One turn or mirror swaps these rows in pairs. Which row does each one swap with?
nol: [ -7.9  -1.1  10.2 -23.8 -18.5  11.5 -17.4 -15.8  13.8  11.1  -7.0  20.3
  20.4   9.2 -19.8  16.8]
vero: [ 19.4  -4.7  15.9   2.8 -24.1   1.9  -1.4 -22.2  31.8  21.7   8.9   0.7
  26.3   0.4 -19.1   5.0]
tidob: [  7.8  -8.0  17.8  10.9 -38.4 -19.2  -6.2   7.3  11.1  -0.9   1.1  12.8
   4.4 -13.2 -22.5   0.9]
Liku: [-23.8  -2.5  13.3 -18.6 -20.8   1.8 -16.0  -8.6  15.2  21.2 -13.0   6.5
  16.9   5.8 -19.9  23.0]
gura: [  3.5   9.0  21.0  12.1 -20.8   3.5   6.2 -15.0  -7.2  24.1  10.8  18.1
  22.3  -0.2   0.8  32.4]
zama: [ -8.1   9.7  29.9   6.0 -30.6  -2.5  14.5  -2.4  25.1   3.0  -4.8  33.1
  17.0 -21.8  12.9  25.8]
zomo: [ -2.7   5.3  17.4   4.0 -36.8 -23.8  -1.5  14.7  37.0  16.2  20.1  10.6
  26.6 -12.5 -20.5   9.5]
tuk: [ -1.0   7.5   1.1  -5.6 -19.0  -4.2   1.9   4.3  31.4  -0.4   2.2  44.2
  27.1 -23.1   9.9  15.7]
sos: [ -3.3   1.0   9.6  -8.1 -16.7  -7.2  10.9   1.9   5.6 -16.1   9.9  21.6
  -0.2  -9.4 -23.0   2.1]
zafal: [ -5.7  10.5   3.0 -13.9 -31.4  -4.5  -1.2   1.1  34.7  -7.6  -7.3  41.2
  10.8 -13.8   3.8  22.1]
toz: [ -2.9 -12.9  25.4  -2.8 -20.4  -8.7   4.3   6.0  31.1  27.7   6.8  -7.9
  10.9 -16.9 -24.4  28.0]
nid: [-13.4   7.5  -4.1 -15.5  -8.4  -2.2 -13.4  -8.3   7.7  13.9   6.4  12.5
  23.6  11.4 -17.2   4.8]
zitu: [-11.5   0.0   7.9  24.0 -25.8   4.1  -2.7  -8.7  16.7   2.4  -2.6   1.7
  41.1  -2.7   0.5  34.4]
pas: [ -0.6   1.7   8.9  -4.9 -27.5  -7.3   1.4  11.6   4.7  -9.7  17.5  24.7
   1.2 -22.5 -29.6  15.6]
Gapa: [ -5.1   3.9  19.6   4.6 -11.3 -15.6   2.8   5.5   9.6 -11.1  16.6  26.0
  10.9 -14.9 -33.0  13.8]
bini: [  9.4 -28.6  15.1   2.4 -28.7   6.5  -9.9   6.9  18.7  23.1   6.6  30.7
  13.6  -9.8   2.9  29.8]
kolak: [  7.3  -4.1  25.8   8.5 -19.7 -22.3   2.6  -9.1  16.7   9.0  27.6   8.6
  12.8  15.4 -14.8  13.4]
dukal: [-22.1  -4.2   3.5 -13.2 -19.4  -3.5 -18.2 -17.8  14.6  21.8  -1.0  12.5
  25.5   3.4 -22.8  18.7]
senin: [-12.6  -5.3   2.9  -2.4 -28.1   7.3  22.1   6.2  30.4  -9.3  13.3 -10.2
  14.0   5.0   4.7  25.0]
Kikov: [-16.0 -11.0  -1.8  -5.7 -23.9   5.0  15.1  -1.4  28.2  -5.2  26.4  -7.2
  12.1  -6.4   4.9  32.3]
rapob: [-12.3  10.1  -3.7 -17.5 -29.0   4.6   7.2   7.8  29.2   1.4  23.1   0.6
   3.3  -2.1   2.1  40.4]
datug: [ -4.2  -5.2   9.3 -13.8 -21.5  15.3  14.6   9.4  28.1  -6.5  25.1  -5.1
  19.9  10.0  -0.6  28.7]
boz: [  8.9  -6.4  21.6   5.6 -28.2   7.9  -0.8 -11.0  13.0   7.9   9.9   7.6
   9.5  -0.2   3.8  54.0]
vami: [ -7.6  11.9  -2.2   2.1 -25.3  -2.7   1.8  11.1  37.1  -8.3   1.3  38.3
  23.3 -18.3   4.4  24.4]
sug: [  5.2  -0.9  16.1  14.3 -42.6  18.1  14.4  -9.8  15.0  11.3  19.1  22.0
  29.2 -12.5 -22.3  13.0]
nove: [ -1.2   8.2   3.3   2.1 -20.3  -5.1 -11.5   8.5  41.3  -5.4   2.6  36.5
  18.2 -24.2   4.4  25.8]
feti: [-18.6   5.4  27.3  13.7 -18.9   3.2 -11.9  10.3   3.0   3.6  13.0  16.4
  20.5 -19.2  10.3  29.2]
nok: [  3.1  -7.8   5.5 -14.4 -28.2  13.3  18.2   0.6  31.0 -13.5  22.8   1.8
   9.8   6.9  -2.7  27.2]
dopat: [ 20.7   0.9  21.7  -7.6 -35.7   1.0  -2.6  -3.8  27.9   4.9   3.8  -3.3
  14.3 -24.8  12.6  13.0]
vom: [ -7.8   1.4  13.2  -6.9 -13.6  -7.7   1.8  15.8   4.9  -3.1  10.9  25.4
   3.2 -20.8 -30.7   9.4]
delo: [-21.9   0.8  11.2 -11.5 -22.2  -4.0 -19.2  -3.3  21.7  17.2 -19.1  -0.1
  22.2   2.2 -13.5  16.0]
Tun: [-12.9   3.3  10.2 -24.1 -20.0  12.8 -22.0  -3.0  17.2  13.9  -2.5  12.9
  28.2  14.0 -21.3  23.3]
Dume: [ -5.6  12.5  22.9   6.2 -32.2   7.5 -21.2 -18.9  30.1   8.5  15.9  13.1
   6.6  -8.8  13.0  34.7]
vapez: [-19.0  -1.8  12.0  -1.0 -27.1   0.5  23.6   7.3  24.0  -5.8   8.1 -13.2
  13.9   4.8  -1.2  28.6]
big: [ 19.0   1.3   6.8   6.1 -41.9  -4.2  -3.8   1.3  30.2  27.3  18.4  -1.6
   7.2  -8.4  -4.1  21.2]
ratu: [ 11.3   5.9  29.6  -3.7 -36.9 -14.8   4.6 -11.7  -2.4   5.3  -1.6  18.5
  28.7   0.0 -12.5  27.3]

Swapped with vami: vom
Swapped with zitu: toz
Swapped with bini: sug
Swapped with rapob: nid
Swapped with zama: tidob
Swapped with Kikov: dukal

